One turn or mirror swaps these rows in pairs. Which row does each one swap with?
The rows were stretched afterwards, more along some directions than others.
Bepuf: [ 39  10   1  -2   1 -19   6 -14 -23  -3   6  24 -10  14  -9 -18  -5  25]
vimuk: [ 16  34  -7  26   9 -15 -11   8  -9   4  13  -9   0  -1   6 -12   1   1]
kis: [-30 -40   3 -21  -7  18   3  -4  24   1  -4  -1  -8 -10   3  20  11  -2]
sebe: [  2 -31  -2  13   6   3  11 -11   2 -12  12  24  -7  -1 -14   1  -9  -6]
fupe: [-20   9   5   9  -6  11 -10   1   4  12   0 -12   0  10  11  -1   3   6]
budes: [ 30   8  -1  23  12 -19  -7   9 -28  -8  15   3  -8   7 -22 -13  -8  -6]
guku: [ 20  25  -1 -11   1 -21   3   6 -12  -4  -5  -1  -3  10  14   4  10  -1]
dof: [ -8  -9  -6  14  -1  -5 -11  11  -1 -13  14 -19  -8  -3   4  -2   0 -12]
fedi: [  5   4  14  10   5   5 -20   9  11   5   9  -5   1   8   8  -8   2 -15]
zokur: [-43 -29 -10  -8 -13  17   9 -10  17  -2  -5 -14  -8 -15   7   4   0   7]
saz: [-10 -19   1  -1  13   8 -12   5   9   3  15   4   2   3 -12   1   1 -11]
Zugef: [ -4  -6  -2  -8   4   2  -9   6  11   0   2   5 -11 -12   6  18  11 -12]
dek: [  0  -9   0   5  19  -4  10  -1  -3   1   3   1  12 -16 -14   5  -5 -22]
pek: [ 16  26   0  27  17 -13  -5   9 -11   2  -3 -16  14   3  -7 -17 -10  -2]
lizi: [-15  10  -1 -11  -5   5  11   9   2   6 -16 -13   7   5   6   5   3  12]
Rer: [ 24  -4   9   3   7 -11  -6   2  -9  -4  -3  15  -3  12   1  11  -2  -3]
lile: [-31 -11 -11   5 -10   7   7   1   0  -2  -5 -14  -4  -5  -4  15  -3  -7]
Rener: [ 29   5   9  -4   2  -7   7 -15  -4   3  -4  30   0  18  -7 -14  -9  15]
Tuzep: [-22 -25 -11  -4  -4   0  29   2   5 -12 -10  -9  11 -14 -13  14  -6 -12]
zevi: [  3  -1   2   8 -11   1  10 -10  -6   2   0  -7  -9  -1   0  -9 -10  18]
nove: [ -3 -17  -4 -11 -11  -3   4  -4  13  -3  -5  -6  -1  -5   8 -10   4   8]
Dur: [  6 -24  -2   0   3   0   5 -14   6 -14   2  24 -23 -15  -2  12  -6   0]
davo: [-23 -12   9   2   2  15  14   8  10   1  -4 -36  21 -13  -4   6   6 -19]
fenu: [ -4 -16  -2   3   5   4  -6   5  16  -6   6   2   4  -4   3   8  -2 -26]
kolis: [  4  -7 -11   2 -10  -5  16  -5  -3 -14  -6  13  -3   5  -1  -2  -9   0]
manol: [ 14  16   0  -1  -3 -15   3   1 -12   0   7  17  -9   3   5   4   0  -1]
kikuf: [  2 -14   5  -4  11  -8  -5  -4   7   5   2   7   1  12  -5  -6  -5   5]
fas: [-28 -13  -6  -1 -12  16  25   3  10  -5  -2 -14   3 -12  -3   1   3 -11]
Zenar: [ 29  -1   2  -2   3 -27  12  -4 -17 -12  -6   9  -5   6   1  -6  -8   9]
Kuv: [  4  -5   4 -11   5  -9   3  -2   4  -5 -10  -5  -8  -9  11  18   7   1]
fide: [-35 -12  -7  -3  -7   0   1  14  17   0  -4 -28   9  -9   8  14  11 -14]
tiz: [ 24  -1   6   8   3 -11  -1 -19  -6   4   9  19  -8   9  -8 -24 -10  19]
lub: [-20 -32 -11   0   1  10  23  -5   7  -9   6  -2 -10 -25 -13  16  -5  -6]
dip: [ -1  11  10  13  18   6   0  11   1  10   4 -11  21  -5   0   7   2 -14]
Kiz: [-13 -11 -14  -7   0  -1   6   1   9  -6   9   4  -1  -3   5  -9   3  -7]
gef: [-13 -38  11 -12   2  13  13  -3  10  -3  -6  -2  -1  -8 -15  19  -3 -10]
Fuv: [  4 -19  -4 -24  -2 -16  23 -15   4  -8  -9  16  -3  -1   2   0   1  14]
loba: [ -5  -6   0  15  -8   3 -17   3   6  -6  13   1 -16   4  11   1   3  -3]
lakig: [-10  -2   5  -2   2  15  15  -4   1  17  -8  -3   9  -3  -9   5  -2   0]
ket: [-21 -30 -10   3   4  20  12   0  18  -9   6  -3   0 -18  -6   2  -1 -18]
tudu: [ 13  30   0  19   6 -14 -14  18 -14  13   5 -10   5   6  -5 -13  -2  -3]
davev: [-10  12  -3  -9  -8  -1  17   2  -8   6 -15  -6   7  14  -8   7   2   3]

Swapped with Dur: zokur
Swapped with kis: loba
Swapped with fupe: Zugef
Swapped with dek: pek
Swapped with lizi: manol

